Each row has a name. Each question is about the rows just above it. Places in a row count from 0.

kef: [170 120 114 170]
lepo: [170 120 114 162]
Pugel: [170 120  83 123]
One entry of lepo was changed: [171 120 114 162]. Where, and from what?  0, [170]
Changed lepo: [170 120 113 162]. Place and old value:  2, [114]

gafe: [233 173 179  48]
difi: [233 129 179 187]
Ligo: [233 173 179 187]
Where does [233 173 179 186] differ from Ligo, and what was there?  3, [187]
Where does [233 173 178 187] differ from Ligo, and what was there?  2, [179]
Changed difi: [233 129 179 188]. Place and old value:  3, [187]
Where does [233 172 179 187] differ from Ligo, and what was there?  1, [173]

kug: [109  35  65 166  30 151]
sev: [109  99  98 114  98 114]
foz: [171  37 131 103  45 150]
One entry of foz was changed: [171  36 131 103  45 150]. Where, and from what?  1, [37]
One entry of sev was changed: [109  99  98 113  98 114]. Where, and from what?  3, [114]
Where does [171  38 131 103  45 150] differ from foz, and what was there?  1, [37]
Changed kug: [109  35  66 166  30 151]. Place and old value:  2, [65]
Changed kug: [109  35  65 166  31 151]. Place and old value:  4, [30]
Where does [109  35  65 167  30 151] differ from kug, and what was there?  3, [166]

nibez: [108 145 113  95 117  93  91 120 135 105 149  80  74 125 120 119 125 115
 137  88 156 106 150 116 146 150 127  93  85 105 115 117 125 138 119 176
 183 158 139 142 189 103 108 154 167 117 150 150 115 192 157  80 148 117
 145 131]
surar: [146 140 103 103 120 162  70 158 119 114  89 160 102 137 163 139 127 123
 171 122 105  92 137  68 120 129 103 140 180 131 134 103 160 131 107 108
  67 173 139 178 121 133  66 148 151 120 115 174 123 151 185 154 107 145
 122 138]
diri: [162 185 104 150 163 126  92 157  88 152 139 132 124 133 142 135 126  75
 116 107 158 109 113 101  91  79 184 110 171 132 124 146  66 190 103 137
  93 146 182 211  98  98 118 131 169 107 108 141 145 170 140 181 137 150
 138 134]
Where does [146 140 103 103 120 162  70 158 119 114  89 160 102 137 163 139 127 123
 171 122 105  92 137  68 120 129 103 140 180 131 134 102 160 131 107 108
  67 173 139 178 121 133  66 148 151 120 115 174 123 151 185 154 107 145
 122 138] differ from surar, and what was there?  31, [103]
One entry of diri was changed: [162 185 104 150 163 126  92 157  88 152 139 132 124 133 142 135 126  75
 116 107 158 109 114 101  91  79 184 110 171 132 124 146  66 190 103 137
  93 146 182 211  98  98 118 131 169 107 108 141 145 170 140 181 137 150
 138 134]. Where, and from what?  22, [113]
Changed diri: [162 185 104 150 163 126  92 157  88 152 139 132 124 133 142 135 126  76
 116 107 158 109 113 101  91  79 184 110 171 132 124 146  66 190 103 137
  93 146 182 211  98  98 118 131 169 107 108 141 145 170 140 181 137 150
 138 134]. Place and old value:  17, [75]
Where does [108 145 113  95 117  93  91 119 135 105 149  80  74 125 120 119 125 115
 137  88 156 106 150 116 146 150 127  93  85 105 115 117 125 138 119 176
 183 158 139 142 189 103 108 154 167 117 150 150 115 192 157  80 148 117
 145 131] differ from nibez, and what was there?  7, [120]
One entry of surar was changed: [146 140 103 103 120 162  70 158 119 114  89 160 102 137 163 139 127 123
 171 122 105  92 137  68 120 129 103 141 180 131 134 103 160 131 107 108
  67 173 139 178 121 133  66 148 151 120 115 174 123 151 185 154 107 145
 122 138]. Where, and from what?  27, [140]

dul: [151 108 138 145 118 109 132 121 113 109 120 165 113 138 106 112  87 129
  88 137 129 109 112  96 117 149  97 207 187  78 172 113 139 123 194 123
 122 128 155 149 148 151 157 150 147 120 151 128 140 137 104 155 104 109
 178]
zapiz: [149 117 138 147 125 113 118 118 118 102 114 164 113 150 108 115  84 132
  82 140 124 102 104  99 116 156  96 220 184  68 167 120 150 112 203 126
 122 125 161 141 141 154 159 147 153 112 157 127 146 132 105 163  89 107
 174]
diz: [112 128 151 145  80 142 119 127 104 125 143 140 113 151 118  99 116 148
  85 120  99 101 101  76 138 126  79 175 189  64 174 122  94 108 162 177
  88 112 194 147 148 131 143 175 132 123 122 157 149 181  65 143 130 128
 194]
lav: [157  81 150 140  87  96 192 126  95 120 143 142 108  93 104 112  84 129
 106 103 152 127 147  96 119 125  99 130 196 135 195 101  82 146 129 134
 122 140 117 154 179 132 129 175 113 140 112 116 121 137  81 121 176 122
 189]
buri: [158 105 129 149 128 106 131 116 122 104 119 166 114 132 103 112  84 124
  84 143 132 104 108 108 119 154 102 220 189  74 169 110 151 126 206 112
 125 127 148 145 148 159 165 141 156 121 160 127 138 130 117 164  91 105
 173]
mito: [156 110 158 151 104 104 164 121 109  99 121 133  99 118 108 128  70 145
  95 105 143 112 124 117 105 138 112 151 172 116 175 108 103 108 137 153
 112 135 118 144 168 131 112 185 120 114 119 121 138 120  72 142 170 127
 179]
laniz: [154 110 145 162 113 112 157 115 126  95 132 119  99  98 104 120  81 144
  84 114 135  97 112 140 116 131 115 171 180 104 176 100 117 110 135 152
 100 128 117 135 169 127 125 173 128 120 126 136 134 118  81 165 154 121
 176]
Changed zapiz: [149 117 138 147 125 113 118 118 118 102 114 164 113 150 108 115  84 132
  82 140 124 102 104  99 116 156  96 220 184  68 167 120 150 112 203 126
 122 125 161 141 141 154 159 147 153 112 157 127 146 132 106 163  89 107
 174]. Place and old value:  50, [105]
Changed buri: [158 105 129 149 128 106 131 116 122 104 119 166 114 132 103 112  84 124
  84 143 132 104 108 108 119 154 102 220 189  74 169 110 151 126 206 112
 125 127 148 145 148 160 165 141 156 121 160 127 138 130 117 164  91 105
 173]. Place and old value:  41, [159]
One entry of zapiz was changed: [149 117 138 147 125 113 118 119 118 102 114 164 113 150 108 115  84 132
  82 140 124 102 104  99 116 156  96 220 184  68 167 120 150 112 203 126
 122 125 161 141 141 154 159 147 153 112 157 127 146 132 105 163  89 107
 174]. Where, and from what?  7, [118]
Where does [157  81 150 140  87  96 192 126  95 120 143 141 108  93 104 112  84 129
 106 103 152 127 147  96 119 125  99 130 196 135 195 101  82 146 129 134
 122 140 117 154 179 132 129 175 113 140 112 116 121 137  81 121 176 122
 189] differ from lav, and what was there?  11, [142]

Vuto: [110  98  85  55 113  39]
fup: [162 139 113 109 110 105]
Mus: [ 86  98 134  94  89 126]
One entry of Mus was changed: [ 85  98 134  94  89 126]. Where, and from what?  0, [86]
One entry of Vuto was changed: [110  98  85  55 113  40]. Where, and from what?  5, [39]
Where does [162 139 113 108 110 105] differ from fup, and what was there?  3, [109]

bul: [191 165  90  77]
Bizef: [174 159  58 134]
futi: [113 108 106 122]
sav: [ 23 127 169  78]
lil: [149 159 144 199]
Where does [113 108 107 122] differ from futi, and what was there?  2, [106]
One entry of bul was changed: [191 166  90  77]. Where, and from what?  1, [165]
Where does [149 158 144 199] differ from lil, and what was there?  1, [159]
One entry of lil was changed: [150 159 144 199]. Where, and from what?  0, [149]
One entry of bul was changed: [191 165  91  77]. Where, and from what?  2, [90]
Changed futi: [113 108 106 123]. Place and old value:  3, [122]

dar: [115 150 110 119 143 135  71]
teset: [125 118 155 122 105 147 150]
tebot: [198 143 172  71 201 159 174]
Kire: [106 157 140 144 122 134  48]
tepi: [124 136  83 123 135 123 127]
dibug: [118 128  73 139  99 123 125]
soge: [ 78 117 169 129 140  86 140]
bep: [ 72 114 207 157 129 116 101]
ridir: [115 150 110 144  92 131 112]
zef: [115 150 110 144 143 135  71]
dasub: [ 68 123 127 145 191 135 120]
Raru: [ 72 127  88 139 134 106 138]
Changed dibug: [118 128  72 139  99 123 125]. Place and old value:  2, [73]
Changed bep: [ 72 114 207 158 129 116 101]. Place and old value:  3, [157]
Where does [ 68 123 127 146 191 135 120] differ from dasub, and what was there?  3, [145]
One entry of dibug was changed: [118 129  73 139  99 123 125]. Where, and from what?  1, [128]
Where does [ 78 117 169 129 140  86 139] differ from soge, and what was there?  6, [140]
Where does [124 136  82 123 135 123 127] differ from tepi, and what was there?  2, [83]

dek: [123 151  98 127 146 144 119 120 131 153 167 108 131 150 133  97]
Kup: [123 151  98 127 146 144 119 120 131 153 169 142 160 210 182 145]
nemov: [100 106 128 154 168 140 163 107 101  97 169 142 160 210 182 120]
One entry of dek was changed: [123 151  98 127 146 144 119 120 131 153 166 108 131 150 133  97]. Where, and from what?  10, [167]
Where does [100 106 128 154 168 140 163 107 101  97 170 142 160 210 182 120] differ from nemov, and what was there?  10, [169]
Changed Kup: [123 151  98 127 146 144 119 120 131 153 169 142 160 211 182 145]. Place and old value:  13, [210]
Where does [123 151  98 127 146 144 119 120 131 153 167 107 131 150 133  97] differ from dek, and what was there?  11, [108]

